[[ 19 -19 -52 -36 -14  -9  -5  13 -13]
 [ -8  16  58  21  -4 -29 -11   5  -8]
 [-44  19 -74  16 -15 -10  -4   4 -15]
 [ 53 -30  13 -47  -9 -22  -9  17  -9]
 [-52  38  19  49  -7 -23  -9   0 -10]
 [-18  -1 -50 -12 -13  30 -10   6  -8]
 [ 30 -15  24 -26  -8 -12 -11  12  -8]
 [ 38 -27  -5 -45 -10   4 -10  15  -8]
 [-50  32   9  39  -7   2 -11   0  -8]
 [ 60 -35  -6 -56 -11 -32  -6  19 -12]
 [-62  35 -63  40 -14 -33  -2   1 -17]] → -5

[[ -6  -6 -25  34 -27 -15]
 [-14  10 -29  28 -12  10]
 [ -1  30 -14   2  22  15]
 [ -1  39   8  -8 -26  36]
 [  6 -60  -7 -33 -37 -21]
 [ 31  -8  -8  46  49   3]
 [-57   4  11   6 -22   3]] → 34

[[ -5 -14 -28   6  12 -11  -2  19  -5 -10]
 [-38 -17  25   8  29 -27 -26  24 -22 -65]
 [  3   7   8   7   3  -3   7  -7  11  -1]
 [ -9   0 -43   3   6   4  13  19  16  33]
 [ 16  -5   4 -11  -5  13 -23  -4 -29 -31]
 [ -3  -5 -23  -7  -3 -10  16   7  15  24]
 [ -6  -7  -2   7  -1  -1   7   9   8   0]
 [ 10  -1 -28  12  25  -5   0 -11  -4 -47]
 [-18   7  30  -9  -8   3  10   1   6   9]] → 19

[[-39  15   8  32 -50 -37  35  18   9  -8  21 -23  29  21]
 [ 15  -3 -14  17  -6  12 -22  38 -46 -11  32  56  12  23]
 [-21   7   3  68 -15 -31 -12  30 -27  -4   5 -29  34  10]
 [-49 -18  13   3  43   7  31  25   4 -11  39 -17  16  23]
 [  2  27  40 -38  13  36 -30 -33  33  -2  10 -27  10  -3]
 [ 22  10 -28 -16 -50  -8  -1   5 -22   0  16  67  -7  38]
 [-15   7 -10  16   6  -5 -45 -54  -3 -20 -16   5 -10 -68]
 [ 11  -7   1  -4  19  34 -41 -45  18 -18 -10  15  24 -56]
 [-24 -31 -22  37  16 -28  29  28 -25  14 -12 -29 -10  48]
 [-34  -3  -8 -15  62   6 -26   1 -41   1   2  -8 -49  30]
 [ 20   8 -21  15 -57 -32  13  25 -33  -5   8  45  -4  15]] → -23

[[ 30  10 -18  33 -43   2  34 -59]
 [-41 -11 -23 -15   6  -8  10  15]
 [ 28  12 -11   6 -12  18   0   1]
 [-18  -3  11 -13 -13   8  18 -12]
 [-15  -3  19  19 -11  -9  -1  -2]] → 2

[[ 53 -15  25  12  42  20 -44 -12  45]
 [  3   1  33  14   7  -4  28  -8 -39]
 [  5  20  -3  10   8 -14 -19  28 -28]
 [ 14  23 -40   8  17  11  47   5  26]
 [-68   2  -9  48  -1 -14 -26  17  -6]
 [-36  -6  12  -7 -15  -5 -11  -3 -11]
 [ 16 -35   2  47 -12   5  -1  31 -56]
 [ 15 -13  45  23  -2  37   2 -30  -8]
 [ -6  -9 -42 -29   4 -23  38  10 -76]
 [  2  40 -25  38 -23  33  -3  12 -30]] → -44
---
[[-39  -2  -3 -12 -10 -16]
 [ 26  20   7  -8  46  24]
 [ 56   5   4   6  75 -40]] value 5

[[ 0 52 53 66]
 [55 14 76 24]
 [ 2 71 52 64]] value 71

[[-18   6  56  45]
 [ 56 -38  28  14]
 [-25  23  65  10]] value 23

[[ 49 -60  45 -19]
 [-75  -2 -54 -51]
 [-21   6 -42  19]] value 6

[[ 68 -17 -55  48]
 [-62   6 -51 -57]
 [-33  57  35 -20]] value 57

[[ 27  -6   9 -75  -3 -14]
 [-67   7  19  35  15 -16]
 [  7   4  10 -77   0 -28]] value 4
---
[[ -6   2  45   6  26 -35]
 [-30  21 -28  40  45  20]] => -6

[[2 3 5 1]
 [7 3 1 6]
 [0 3 5 1]] => 2

[[1 7 7 7 6 6 6]
 [2 7 6 7 7 7 6]] => 1

[[444 976 640 523]
 [820 698 438 176]
 [581 992 581 324]] => 444

[-108  514 -281 -540 -760] => -108

[95  5 51 90] => 95

[892 513 418  54 227 990 433] => 892

[6 6 2 4 7 3 7] => 6
---
[[495 565 401 501 593 711 614]
 [861 626 634 476 589 523 611]
 [381 635 289 523 530 665 636]
 [402 698 542 459 407 546 678]
 [376 622 323 475 508 650 590]
 [781 603 616 207 492 538 429]] → 381

[[3538 6785 5866 3159 2358 4913 6928 7866 3310 6329 5072]
 [8198 3691 2968 7305 7697 2954 3780 3426 7755 6060 8131]
 [3804 8048 6828 8261 6102 6129 7855 3143 6962 5828 2856]
 [3674 4716 8228 3226 4405 7732 4536 8006 3006 3572 3303]
 [4989 7367 6505 7773 7721 6585 7742 2781 6145 5525 3622]
 [8157 3285 4142 4461 7821 4405 2769 7217 4288 3691 7838]
 [2901 8201 7535 7630 5012 6538 8319 3140 7341 6975 3201]
 [7706 3556 2856 6064 5131 3360 3545 5824 7928 7767 8538]
 [7443 7254 2965 8057 6095 3575 7316 3059 7755 8119 8220]
 [7767 3236 3381 3849 6658 3996 3229 7936 5154 4251 7844]
 [4114 6825 3351 5712 3138 3430 6438 5628 6183 8485 7317]
 [4685 7512 7050 8063 7124 7053 7364 3311 6404 5213 2829]] → 3804

[[31 77 17 14 53 71]
 [43 23 69 61 50 32]
 [51 22 56 74 33 30]
 [18 51 47 36 70 62]
 [26 66 27 28 56 69]
 [44 36 45 60 37 43]
 [43 22 69 63 49 31]
 [71 38 41 52 18 26]
 [22 60 40 24 69 63]] → 51

[[540 529 405 688 498 513 561]
 [580 497 542 687 625 436 563]
 [495 488 407 522 299 503 460]
 [604 467 571 694 560 388 532]
 [496 452 589 394 466 441 438]
 [561 541 382 768 522 514 592]
 [451 422 640 218 401 434 366]
 [577 404 592 533 306 342 407]
 [390 539 369 342 399 626 473]
 [370 528 414 258 419 621 451]
 [612 384 606 588 262 298 397]
 [639 373 683 607 366 259 413]] → 495

[[ 39 123  46 183 163  29 232 225]
 [ 30 220 216 226  48  58  47  35]
 [228  39 131  29 191 222 124 222]
 [229  30  39  30 133 226 215 219]
 [205 160 220  80 159 221  43  49]
 [118 180 212 178  41 189  40  33]
 [175  36  69 155  37 180 193 205]
 [226  42 160  30 192 229  81 193]
 [ 65 139  43 191 158  54 202 212]
 [207 144 182  50 229 143  46  90]] → 228

[[2 0 2 5 5 2 7]
 [2 7 7 1 5 1 0]
 [6 7 3 1 1 7 2]
 [1 1 4 5 6 0 4]
 [7 4 5 7 1 5 5]
 [4 0 3 7 3 3 7]
 [1 1 6 6 7 0 3]
 [4 2 0 5 3 7 7]
 [3 6 7 1 5 2 1]
 [1 3 1 2 7 3 5]
 [1 4 2 0 7 2 3]] → 6
